One turn sends every row of this set to another row. A few are shown first. Where does it send the rows asked after them?
z831: [ -8.4   7.0  25.9  23.6 -35.1   0.6  22.0  11.9   9.9 -13.8  14.7 -29.9]
z290: [-19.7  43.5  -5.9 -11.0   3.5 -30.1 -34.5 -33.4 -27.9 -11.1 -19.7  16.8]
z591: [-21.4 -14.8  -7.9 -67.9  -4.4 -35.4 -33.8  13.3  38.4  11.3  -3.9   6.3]
z22: [ 22.3   4.4 -24.8 -22.0 -13.1 -55.9 -14.6 -38.0  19.3  -9.0 -22.2  18.7]
z306: [-11.5  -7.2  27.5  18.9 -34.2 -11.7  24.7  17.3  17.8 -22.7  11.4 -28.0]
z636: [  0.1 -34.9  -1.0 -49.5  17.1 -51.5  -7.9   1.3  10.6 -10.5  33.0   6.2]
z845: [ -3.0  -7.4  20.1   9.2 -15.1  21.2   2.0  14.6  27.7 -35.3  30.5 -29.5]
z343: [-17.3  45.9 -19.3  -6.1   5.8  -6.0 -26.7 -29.8  -9.1  29.5 -24.0 -11.8]
z451: [ -8.4  -4.5  29.3  12.6 -29.3  -4.4  15.3  31.1  17.5 -31.4  16.4 -20.3]
z727: [ 11.4  23.0  -8.1 -22.7  13.4 -57.9  -8.5 -51.7  13.9 -11.3  19.8  14.7]
z979: [ -7.8 -14.7  25.9  15.6 -15.9   3.8  11.3   1.4  34.2 -45.2   9.6 -20.6]
z747: [ -8.7   5.5 -13.7 -16.8  14.0 -58.2   3.1 -44.6  32.6   4.5 -22.2  -2.5]
z95: [-24.0   5.5  27.7   6.2 -44.7  -2.3   5.8  15.0  25.4 -35.7  15.3 -29.8]
z304: [ -4.7   0.2  -8.4 -45.4  -8.1 -42.0  -9.3 -40.3  45.0  33.9  -2.2   0.7]
z677: [-16.3  -3.1  15.6  17.6 -25.6  25.8   0.1   6.9  11.7 -19.9  15.4 -40.5]
z378: [ -1.0  -4.5 -25.5 -54.0   9.7 -51.3 -26.1  -5.8  11.4  -5.3  48.7 -13.5]
z15: [-17.3  30.1  -0.1 -51.0  -1.7   1.7 -53.3  16.1  13.3  11.7 -14.5  24.8]
z714: [  4.3  27.2 -32.5 -15.0 -24.3 -21.0 -37.5 -26.7 -19.7  13.4 -31.1   2.8]
z239: [-20.3 -10.3  20.9  23.6 -25.1   8.4   9.5  -7.8  17.5 -30.1  -3.1 -32.0]
z375: [-15.0  15.1  28.8  12.9 -44.2   2.7  10.1   3.2  27.9 -29.4  22.4 -28.3]
z944: [-11.6  31.4   4.7  -7.3   2.7  -0.4 -23.0 -27.3 -42.3  18.1  -5.4  11.3]
z811: [ -5.0  10.2  28.7  18.0 -30.3   7.8  13.8  27.0   9.7 -21.7  20.7 -21.9]
z231: [-35.6  -5.0 -22.2 -42.4  -2.6 -14.7 -46.2  34.8 -10.2  13.3  -8.0  -7.9]
z728: [ -1.8  44.5   1.0 -27.7  -5.6  -4.5 -27.3 -36.6  19.8  35.7 -12.8  19.0]
z651: [  0.7  -3.9   4.9 -12.9   7.5 -49.1   9.9 -57.2  -2.1   8.9   2.6   9.5]
z276: [-19.2   5.7  24.8   7.4 -45.7  -3.6  11.9   6.2  27.8 -27.9  22.2 -34.5]
z516: [ 12.8  17.0 -40.0 -42.6 -15.1  -8.5 -55.1  16.7 -11.4   7.4   8.2  -3.1]
z756: [ 30.1  -5.8 -32.9 -49.6  -3.9 -43.0 -31.4   6.2  26.9 -14.5  19.8  12.9]
z453: [-32.5  15.7 -24.0 -42.7  -1.0 -25.0 -53.3  13.6 -31.0  -4.4  10.7 -10.8]
z38: [-14.6   1.8  -3.3 -44.2  11.8  -3.1 -42.2  30.0 -29.5  -2.4  25.8   7.5]
z115: [-17.4  15.7  30.9   9.9 -42.0   4.1   4.6  12.7  24.1 -36.5  17.3 -23.0]
z588: [  2.5 -20.4 -25.9 -47.7   7.4 -40.3 -11.2   1.4  33.9  23.5  37.4 -15.8]
z422: [ -0.6  -9.4 -17.0 -50.2  27.3 -46.4 -21.1  15.6  44.3 -17.6  15.2   3.9]
z963: [-10.2  32.3 -23.1 -40.2  19.7   4.1 -49.4  31.1   2.5   6.6  13.4  -5.2]
z274: [ 20.7  23.4  -2.0 -10.1  14.5 -35.2   2.2 -45.0  33.6  12.1   8.1  24.9]
z156: [-17.7  37.8   1.3  -5.1   5.5  -9.5 -32.2 -10.6 -11.5   2.6 -37.5  31.0]

z636 goes to z38
z747 goes to z422
z15 goes to z728
Where do these go?
z677 goes to z239
z375 goes to z276
z306 goes to z451
z22 goes to z756
z378 goes to z453
z588 goes to z231

